One vector is turned by the same rotation once a step. Each row is the vector after some number of steps, and that number follows the row.
The counts run from 0 to 1290.
[128 160 144 102 175 118  98  83 125 111 172 165 146 113 118 116 133  89
 116 126 156  89 153 134 142  52 123 119 155  96 120 151 126 150 164 108]
428
[115 170 157 105 166 114 110 139  95 118 147 150 154 122 121 125 107 138
  80 131 206 147  94 112 127 136  96 112  97 141 113  88 131 158 135 104]
556
[ 57 172 127 147 125 129 112 114 133 118 170 157 157 132 123 128 117 130
  70 127 198 130 146 129 130 127 117 131 122 168 100 139  84 149 150 131]
1110
[154  97 142  97 141 124 126 166 129 157  92 151 163 164 105 117 171  96
 149 120 142 139 182 187 165 102 112 126 140 113 108 134 111 137 123 142]
579
[106 124 107 127 138 128 112 176 175 120 158 163 158 162 110 105 122  98
 112 114 130 133 182 165 138 119 114 120 100 132 103 180  91 146  96 148]
24
[148 101 156  71 132 111 108 153 120 154 114 188 136 152 110 186 156 101
 120 113 150 106  93 126 131  97 138 115 106 113  79 135 141 152 117 121]
944
[ 99 140 120 146 124  88 109 175 136 134 116 140 123 131  95 125 150 125
 111 171 208 141 125 162 153 140 114 119  78 141  95  81 117 122 152 136]
264
[167 144 130 110 165 118 135 170 129 135 129 150 131 130 107  86 132 128
 118 105 162 147 176 166 146 126  78  62 126 148 122  96 133 147 124 142]
3
[148  89 159  76 132 154 131 108 128 125 150 192 148 150 107 142 164 133
 115  99 166 101 116 167 123  83 105 121 123 127  84 117 119 153 134 140]
632
[149 136 146  90 130  76 134 128 125 173  70 130 129 108  87 162 159 108
 141 126 162  97 156 121 153 121 136  72 140 135  92 128 149 152 157 143]
188
[144 123 107  94 159 108 139 104 148 125 108 140 163 141  70 115 118  85
 111  99 131 128 132 115 151 100 155 118  90 112  89 193 100 148 106 160]
410
[136 157 110 144 164 129 135 151 140 105 131 147 139 136 102  76 106 131
  98 100 174 177 146 159 132 131  91  86  98 155 131 118  76 129 126 154]
401
[129 111 174 101 147 127 121 188 152 152 110 184 168 165 147 150 153 136
 134 114 148 145 160 179 134 129  93 122 109 127 112 120 101 149 118 133]
957
[ 99 174 134  81 171  92 107 178 132 140 109 102 165 106 112 134 148 132
 131 163 192 118 153 118 130 141 121 116 129 125 118 134 170 146 127 125]
175
[ 89 147 118 142 133 119  78 149 100 114 165 164 148 156 126 131 123  86
  89 154 193 143 107 143 145  92 129 142 131 121  97 131 113 126 126 101]
353
[123 131 125 133 126 131 137 156 149 138 145 177 152 162 118 121 100 114
  87  80 153 148 148 142 138 135 107 113  84 158  94 152  63 152  95 146]
213
[136 172 148  89 157 134 121 153 120 138 142 129 116 118 122 149 131 152
 131 166 229 114 111 130  96 119 125 114 142 167 120 120 144 135 141 164]
54
[162  99 141  86 163 130 126 125 164 116 153 178 156 142 106  97 155 120
 139 104 139 117 147 182 136  91  85 134  95  97 116 140  96 144 132 151]
321
[ 99 132 120 131 133 131  82 145 100 112 162 184 152 165 112 133 125  79
  70 124 175 137 105 144 141  87 117 121 112 122  84 130 118 144 111  85]
354
[ 85 158 109 125 185 127 133  87 165  76 141 155 145 102  89  90 112 109
 101 132 143 126 163 141 132  91 123  78 113 147  97 147 123 151 156 122]
915
[104 129 113 126 170 158 100 167 121  92 134 164 169 155 106  91 112 101
  89 144 166 169 124 177 126 106 109 106  99 127  98 120 129 128  93 111]
1233
[137 173 142 105 167 116 134 148 143 148 121 124 156 133 129 139  85 117
 118 129 174 146 149  91 121 133 146 113 118 162 110 190 103 150 101 171]
796
[161 104 114 103 129 124 115 171 148 145 110 179 136 165 106 140 158  99
 152  92 135 126 148 183 132  93 125  78 127 126 109 147  90 127 119 157]
200
[150 150 152 141 177  85 122 118 131 128 114 161  95 104 106 130 115 101
 124 164 180 131 114 128 165  88 130  97 101 128  91  88 140 125 185 123]
258
[175 107 143  98 116 108 122 159 153 171 137 177 125 162 125 159 143 105
 144  99 159 112 147 140 151 106 126 140  97 118 100 165  78 133 118 170]
701
[164 161 135  92 141 107 141 173 145 148 150 165 107 119 110 131 118 128
 111  78 158 116 158 129 121 128  97  53 119 161 112 127 132 162 117 146]
693
[171 138 140 100 135 104 110 122 102 158 131 177 131 143 115 144 141  71
 118  70 139 102 146 126 150  76 125  85 156 108 114 152 117 153 123 112]
686
[130 133 158 113 136 135  99 135  70 133 162 156 146 148 120 134 142 130
  97 133 230 137  89 138 133 108 104 147 124 133 106  92 111 132 140 122]
1130
[147 105 141  71 161 108 100 157 132 125 121 176 150 140  95 132 160  96
 132 129 135 103 122 160 133  90 113 103 108  87 101 121 159 150 111 105]
754
[ 97 173 149  89 149  85 116 162 120 159 113 129 136 120 120 182 127 121
 102 147 189 117 119  85 131 146 145 113 120 150  87 144 157 154 124 127]
364
[135 103 139  71 127 130 111 141 162 149 151 164 139 143 113 149 179 104
 149 138 153  80 168 168 137  86 123 145 135 111  94 159 127 145 134 165]
1012
[107 130 101 137 144 115 108 145 161 112 138 127 167 138 103  87 145 123
 140 163 185 135 150 168 148 112 123 167  90 120 129 153  73 114 153 165]
906
[122 164 142  90 120  94 124 150 139 165 158 133 132 120 118 155 138 146
 115 123 220  96 137 104 128 155 111 141  89 157 106 140 106 163 140 165]
1196
[148 137 116  98 133 107 102 114 116 135 165 187 134 148  95 138 129  84
 101  65 145 103 115 117 128  86 119  99 120 110 116 160  96 156 102 125]
1186
[124 168 102 109 184  90 120 108 149 119 110 108 150 116  91 100 120 100
 147 156 175 129 135 109 128 100 160 132 104 113 124 191  95 130 141 166]
412
